One turning vector, and how many steps it has turned
The counts run from 0 to 392.
[124 101 114 115 101 118 104  84 114 109 169 112  86 174 111 120 119 135
 151 146 152 174 140  94 107 106  88 177 119 132 166 139 119 130 156 145
 104 131 161 148 147 162 115  96  90 130  56  95 135 133 120 123 122 113
 174 154 180 138  96 131  88 113 129 143]
127
[142 131 148 170  85 103 109 143 110  85 150  81  92 172 167 123 148 115
 125 166 151  98 135 143 144 107 125 138 124 120 151 144 123  95 119 143
 136 112 149 161 140 122 140 122 125 113 112 114 161 110 177 160 172  97
 200 156 142 162 135  91 132 120 101 108]
64
[ 93 108 106 127 109 100 102  95  93  78 154 116  87 155 125 120 149 118
 123 127 139 180 116 155 125  89 143 142 124 104 175 147 103 114 123 176
  97 120 175 133 157 152 140  87 103 132 108 107 131 144 144 151 130  84
 202 133 159 150  87 127 125 114 149 111]
357
[116 123 117 139 105  94  90 121 102  84 171  92 117 133 142 138 140 123
  88 121 147 153 156 126 126 116 148 164 150 103 143 147 105 136 107 157
 104 113 183 141 146 168 137 109 117 131 132 110 122 154 178 156 154  93
 187  77 173 170  95 125 138 116 150  93]
300
[134 115 128 153 133 132 128 121 134  92 159  78 137 149 116 136 114 117
 106 153 157 169 159  93 104 168 138 170 133 119 153 115 167 130 128 155
 101  92 151 191 156 182 135 102 113 127 108 104 127 138 154 135 157 107
 187 122 191 157 129 154 126  82 148 129]
74
[150 147 134 158  91 111 116 143 126  92 162  85 131 150 171 131 117 134
 139 159 156 103 166 103 142 123 109 179 124 136 107 133 155 132 135 113
 130  78 135 159 128 157 103 147 126  81  90  89 142  92 184 172 172 113
 166 144 168 152 123 114 138 136  86 133]
103
[115 145 129 152 111 115 120 123 124 101 154  83 123 167 148 127 143 142
 148 176 149 114 152  83 149 135  98 172 131 152 120 125 156 128 137 120
 117  89 107 149 124 139 121 141 107  88  74  84 141 125 166 159 158 135
 191 179 191 141 143 117 111 131 108 141]
349
[124 118 118 157 117  76 107 112 141 101 110  77 111 160 154 150 140 125
 142 171 132 123 134 116 139  93 102 192 135 161 102 108 108 136 141 154
  97  84 136 130 141 168 135 117 117 107  80  99 108 127 180 174 148 127
 171 149 156 130 133 103 118 139  78 121]
84
[132 104  91 126 102  82  72 116 109  99 166 102 105 136 133 163 127 128
 133 115 144 163 161 114 125  85 116 177 141 124 112 144  71 156 139 127
 108 103 171 124 137 179 125 111 109 128  96 107 107 144 168 164 140  97
 143 102 157 145  86 127 120 153  93 101]
316
[ 93 121 107 136 118  79 108 113 124  94 125 100  89 173 132 124 129 129
 150 124 134 150 107 138 149 106  97 133 132 175 151 132 108 140 148 111
 120  98 135 131 146 148 143 105 102 127 101 107 152 128 148 145 118 114
 193 221 167 117 119 122  88 113 108 107]
194
[ 95 107  99 135 116  83 106 113 122  90 137 108  93 162 106 132 123 112
 154 110 134 160 105 148 146 106 113 109 126 164 148 144 100 145 159 108
 129 100 141 146 142 158 146 101 102 143 116 117 153 140 140 155 121 101
 195 219 169 114 116 130  89 112 105  97]
193
[139  80 105 140 107  92  89 116 106 106 150 103  74 158 122 151 138 104
 148 148 136 158 139 115 120  73 108 165 116 121 134 131  67 120 163 162
 102 123 172 152 126 173 153  99 103 148  79 108 115 144 141 148 135  84
 149 134 152 136 118 116 106 132  83 113]
372
[149  77 101 134  98  98  90 122 110  94 153 117  84 151 136 151 118 108
 135 117 132 161 143 135 116  74 116 157 118 103 142 138  70 134 149 147
 109 116 187 147 141 184 140 101 109 134  96 111 124 128 150 150 142  82
 138 123 144 145  96 121 111 144  87 101]
12
[145 114 134 167 116 105 130 126 147  94 151  73 127 154 127 142 107  96
 111 133 168 135 126 149 106 138 154 126 139 136 136 143 160 114 144 133
 127 118 160 206 166 190 129 112 125 132 119 140 139 128 160 152 162 106
 194 137 138 148  92 123 146  63 107 111]
228
[109 108 109 150 124  89  91 136 110  91 140  93  92 174 124 138 147 112
 125 130 126 154 129 122 151 117 111 124 133 153 155 134  84 131 136 116
 116 101 138 141 142 139 174 101  95 149 122 114 146 153 159 161 139  93
 195 198 176 127 149 118  86 124 107  87]
289
[128 131 122 168 103  89  95 147 105  91 161  77 110 148 153 147 167 114
 136 165 147 102 143 127 152  95 135 157 130 117 105 149 101 107 120 140
 120 102 139 151 117 141 149 137 122 105 106 107 129 137 190 180 170  98
 191 120 161 156 134  93 142 148  85  99]
217
[116 117 108 143 102  86 111 107 128  91 121  95  95 150 149 137 132 123
 174 158 137 137 120 139 132  75 104 170 113 146 107 125 111 128 163 148
 102  80 136 128 136 168 117 115 111  95  62  92 112 105 156 174 134 118
 166 164 142 122  99 106 113 145  73 130]
180
[132  91 104 140 118 102  82 125 100 108 168 103  95 148 111 165 149 107
 149 141 141 151 160  92 125  86 113 176 124 118 110 140  67 137 148 147
 104 117 156 140 125 178 149 115 103 127  78 105 108 164 154 154 148  91
 157 106 177 142 120 123 107 149  89 117]
220
[134 118 111 147 124  77  83 149 119  92 161  88 121 142 130 156 123 115
 101  95 148 131 146 127 149 132 124 129 149 148 123 149  90 150 126  91
 140  97 154 156 141 171 164 119 110 149 146 132 155 151 188 168 155  89
 173 148 170 141 124 127 113 126 103  70]
383
[139 104 125 144 119  92 118 113 155 105 126  81 109 175 122 144  98 115
 121 132 143 145 136 110 121 148  96 150 139 176 155 107 125 146 143 101
 126 114 140 177 168 181 141  98 110 154 103 127 153 125 147 134 142 118
 176 202 157 130 138 128  87  80 102 112]
307
[111 130 100 148 112  87  98 123 116  90 126 104 114 140 155 144 140 124
 164 149 136 134 131 123 149  79 106 171 128 157  89 135 108 145 149 136
  97  69 134 113 127 161 124 130 115  91  82  90 109 121 176 184 152 112
 177 152 159 124 115 114 119 163  74 124]
331
[162  95 146 152 101 131 123 119 127 113 161  85  98 174 129 138 129 111
 153 178 156 124 155  89 103 116  92 179 111 111 148 121 129 105 162 143
 120 123 150 190 137 166 133 125 106 119  58 100 137 113 133 135 154 108
 164 138 161 145 139 117 118 111  86 147]
143
[106 112  97 131 127  92  99 124 117  94 144 112 105 158 116 133 135 125
 146 111 128 160 131 114 158 127 100 125 127 160 140 140 103 154 148  96
 119  85 126 134 134 156 147 109  96 132 110 100 152 140 155 155 134  99
 183 215 199 115 140 141  83 131 110  95]
42
[132 131 120 155  97 104 104 154  97  78 165 113 100 157 156 122 147 119
 134 137 143 122 142 136 159 111 125 118 114 116 153 162 112 123 129 122
 135  85 142 143 126 124 147 129 109 113 125  99 177 121 171 161 165  75
 195 184 184 156 138 104 111 141 103  96]
272
[127 112 116 154 116  82 106 115 140 110 122  75 110 162 150 156 127 122
 149 172 140 124 145  98 126  98  92 205 132 155  94 107 115 136 153 144
  99  92 133 137 140 177 128 123 111 100  67 103  95 124 177 170 146 134
 162 138 151 128 127 111 124 142  74 135]
85
[151 123 147 155  94  90 111 126 144  87 126  75 110 178 163 129 102 130
 107 149 149 114 144 121 134 146  90 158 135 160 159 101 140 133 122 107
 136 103 151 175 168 151 127 109 123 130 114 122 172  90 171 144 151 126
 186 194 150 151 135 109 107  96 104 121]
309
[162 115 122 127  93 113  95 120 117  89 185 100 125 143 146 131 101 137
  95 120 155 151 185 102 113 141 118 176 138  97 159 134 129 147 118 124
 118 107 181 165 152 174 111 109 122 127 110 106 146 115 157 129 159  90
 154 107 177 182  92 144 119 117 128 120]
90
[145 131 120 146 102  91  91 154 121  91 167  92 121 145 150 146 113 126
 114  95 150 126 153 126 153 134 123 124 147 148 116 152 114 154 121  75
 149  89 154 156 144 160 136 137 127 134 142 126 169 122 182 161 160  86
 175 162 176 150 118 129 111 123  99  81]
23
[101 120  90 138 133  91  96 135 118  87 163 106 116 136  93 141 133 121
 145  97 138 156 128 131 147 117 142 100 138 156 107 165 105 158 153  97
 122  89 136 146 130 174 142 125 105 131 125 110 134 160 159 175 140  90
 182 171 189 120 102 148 109 124  99  83]
40
[154 140 144 154 111  98 110 141 138  93 152  67 125 174 168 138 123 133
 102 148 149 107 168  83 145 155  93 175 149 148 130 105 140 140 109 102
 130  92 131 158 147 144 132 123 120 125 109 103 156 111 188 151 169 122
 177 158 173 159 152 118 117 123 108 113]
6
[149 123 141 131  87  98  82 116 113  97 195  74 107 152 146 142 122 133
 105 129 172 134 164 112 120 119 126 181 154 107 141 149 101 122 110 133
 122 146 178 160 155 163 119 118 117 131  96 119 135 140 160 143 153 109
 170  91 160 172  85 109 144 121 136 115]
298
